In the rows, zero is written as 128.
The same turns and mirrors carry the whole set onto itself and the rows of a family onto each other. Which other rows belong to the same family as each row named below? List them in the order they appear above.
These 30 rows form 5 families of 6 rows each.
todi: [118 141 138 116 128 141 148 139 168 169 151 150 102  94 139  96 118 138
 124 140 116  94 160 147 158 138 129 160 109 155 147 115 117 114]
loba: [ 93 139 123 113 123 163 133 139 178 169 136 163 118  99 113 112 121 139
 130 135 161 111 170 134 143 122 113  85 114 137 120 104 109 106]
gipef: [130 142 141 137 127 155  95 130 181 134 155 129 108 102 149 115 106 138
 123 150 119 140 130 148 174 138 104 101 128 114 142 114 103 104]
suri: [158 136 115 103 145 151 117 145 159 149 133 131 120 102 130  67 148 121
 143 128 118 139 156 138 135 163 139 112  98 131 137 129 120 137]
kes: [123 146 142 109 109 158 139 142 160 168 156 126 100  89 139  89 123 126
 132 160 144  95 135 124 152 148 113 164 115 150 128 125 105 104]
Nabet: [101 140 130 126 132 161  95 147 147 138 157 135 107  95 138 120 113 132
 113 144 110 128 112 148 167 133 121 114 133 120 140 109  97 115]
ged: [136 144 116 114 102 168 140 147 152 164 156 140  81  89 142  83 124 152
 134 132 138 110 148 143 158 153 136 154 110 150 133 126 103 101]
dif: [127 147 131 113 119 170 123 144 156 167 134 149 111 104 111  94 122 134
 142 118 158 121 157 121 133 153 121  79 108 113 106 109  87 111]
tus: [145 140 123  98 157 156 123 147 175 145 147 125 136 102 114  76 146 114
 154 150 127 137 152 120 155 139 135 132 102 126 145 138 144 134]
Boku: [131 129 119  80 149 153 128 153 163 143 118 131 125 104 125  83 140 129
 129 142 131 121 148 147 147 153 121 122  90 151 145 122 152 133]
Ral: [107 152 134 103 115 155 161 155 141 160 155 135 102  97 130 107 102 142
 125 147 126  91 132 123 160 147 141 142 117 149 128 123  98 106]
davo: [140 123 161 115 112 157 145 147 137 130 135 143 140  92 102  97 123 155
 114 141 141 111 147 141 169 142 121  97 139 139 133 110 150  94]
Badaz: [115 118 118 103 164 155 116 156 154 136 142 126 129 109 126  87 139 116
 126 134 125 142 142 124 158 146 143 113 108 135 152 137 136 151]
suve: [114 137 112 112 115 169 115 136 147 146 166 170 116 111 146  90 116 139
 120 166 108 123 137  98 149 116 162 104 119 139 155 125 129 123]
dabig: [116 141 153 132 137 146 109 125 162 129 147 152 109 105 128 114 112 139
 125 154 113 140 118 165 151 133 122 111 134 124 149 103 139 109]
laros: [124 121 134 103 117 164 109 123 164 157 141 191 111 125 132  97 115 146
 127 160 130 117 151 104 146 135 135  92 107 134 154 110 148 134]
Rogum: [140 121 113 131 112 178 107 124 154 158 166 178  90 107 135  91 126 156
 135 149 142 139 144 104 147 142 153 103 112 132 142 123 133 127]
fimo: [136 121 120 123 107 173  98 122 171 160 167 169 119  98 150  90 130 131
 131 177 128 127 144  96 150 119 132 103 114 132 136 124 138 130]
Foded: [161 123 148 119 104 166 147 146 136 123 149 137 114  97 117  82 125 155
 137 134 161 141 140 136 162 163 144 103 136 135 131 127 140  99]
zavu: [150 107 165 124 111 157 142 135 147 139 149 129 147  88 110  88 123 131
 147 154 156 123 131 130 175 154 129  98 125 129 126 134 141 108]
reb: [129 159 135 132 136 161  93 133 155 141 161 137 111  86 114 115 127 141
 134 167 114 127 112 138 162 131 112 128 138 111 132 106 117 101]
rolud: [ 97 130 130  90 123 158 135 155 163 147 133 135 125 112 127 106 117 119
 132 127 164 119 158 127 158 144 123  82 130 128 124 126  86 111]
soro: [132 125 131 115 160 167 104 147 162 144 137 111 124 106 118  82 129 131
 128 139 136 133 134 126 166 159 114 125  82 135 156 131 137 139]
leni: [114 144 129  96 113 164 123 136 177 160 135 148 127 107 107  98 123 128
 158 148 168 107 159 121 157 141 112  92 118 114 120 125  89  92]
gavot: [134 155 132 131 135 144 166 135 164 167 158 123 105  90 124 104 107 154
 133 159 124  98 142 118 158 154 131 143 107 150 125 125 111 103]
nipe: [103 136 130 114 132 161 124 144 186 152 139 126 118 109 124  92 126 128
 122 136 180 126 175 106 146 141 103  97 126 137 132 123  98 106]
zom: [134 160 144 143 131 160 102 136 143 135 155 137 102  94 125  89 129 135
 124 134 111 144 125 148 132 141 126 116 135 115 130 100 106 103]
Zoku: [127 153 132 112 113 175 129 126 170 152 159 159 111 126 141  79 101 143
 133 171 122 127 139  86 139 126 143 105  95 136 151 124 138 114]
dopu: [148 127 131 126 110 158 136 128 146 129 137 133 154  95 108  77 119 159
 127 165 136 109 138 120 165 146 132  81 122 142 144 131 131  81]
tozug: [140 113 138 109 119 147 153 146 133 130 141 137 150  98 111  95 118 144
 134 150 135 114 138 125 175 152 162  79 128 138 136 138 130 111]

Which other rows belong to the same family as gavot? gipef, soro, nipe, Zoku, dopu
Which other rows belong to the same family as Badaz? Nabet, Ral, suve, rolud, tozug
Which other rows belong to the same family as reb? kes, tus, fimo, zavu, leni

The same turns and mirrors carry the whole set onto itself and the rows of a family onto each other. Which other rows belong to the same family as each row named below? List them in the order they appear above.
These 15 rows form 5 families of 3 rows each.
sazi: [128 119 147 145 142 122 110 101 123 130 120 130 121 103 150 104 149 145
 108 141 135 144]
Duti: [133 136 129 112 129 126 116 127 147  95 128 120 152 156 130  93 112 124
 150 110 125 116]
Dufa: [115 122 113 110 152 125 152 121  95 127 123 147 122 141 122 125 115 126
 112 159 132 126]
pifaz: [124 136 139 119 131 135 157 134 115 151 105 126 116 138 131 128 107 138
 128 155 112 116]
runo: [127 126 102 125 142 142 142 134 113 148 120 146 118 139 136 123 122 123
 113 152 112 111]
depap: [125  94 128 115 117 125 146 138 164  99 138 112 148 144 131 107 122 126
 130 125 127 134]
fudul: [129 112 128 123 141 141 143 135  95 133 111 125 132 133  92 115 110 119
 134 146 138 113]
Nol: [123 124 140 119 107 138 123  93 124 107 104 134 111  90 153 115 134 127
 126 122 150 124]
pekiv: [115 118 129 137 116 104 122  91 122 118 113 133 132  95 153 126 133 151
 139 118 148 119]
Bez: [135 123 138 113 141 120 166 117 111 147 126 156 132 135 129 123 119 138
 114 162 125 132]
sose: [140 142 125 129 102 129 122 102 129 114 110 109 139 106 151 126 146 158
 128 125 152 121]
sev: [129 111 134 117 137 109 129 126 145  89 131 111 125 157 115 108 110 125
 147 115 124 126]
vapi: [143 136 145 127 112 140 125 105 120 113 122 130 127  97 161 129 145 142
 119 123 150 147]
mam: [145 122 125 112 112 126 122 123 158  91  97 132 162 135 128 111 130 116
 130 121 110 130]
pif: [117 104 139 122 123 143 124 122 138 100 137 127 158 155 132  98 123 119
 158 121 117 135]

Which other rows belong to the same family as Nol? runo, pif
Which other rows belong to the same family as depap? pifaz, pekiv
Which other rows belong to the same family as Dufa? Duti, vapi
Which other rows belong to the same family as Bez? sose, sev

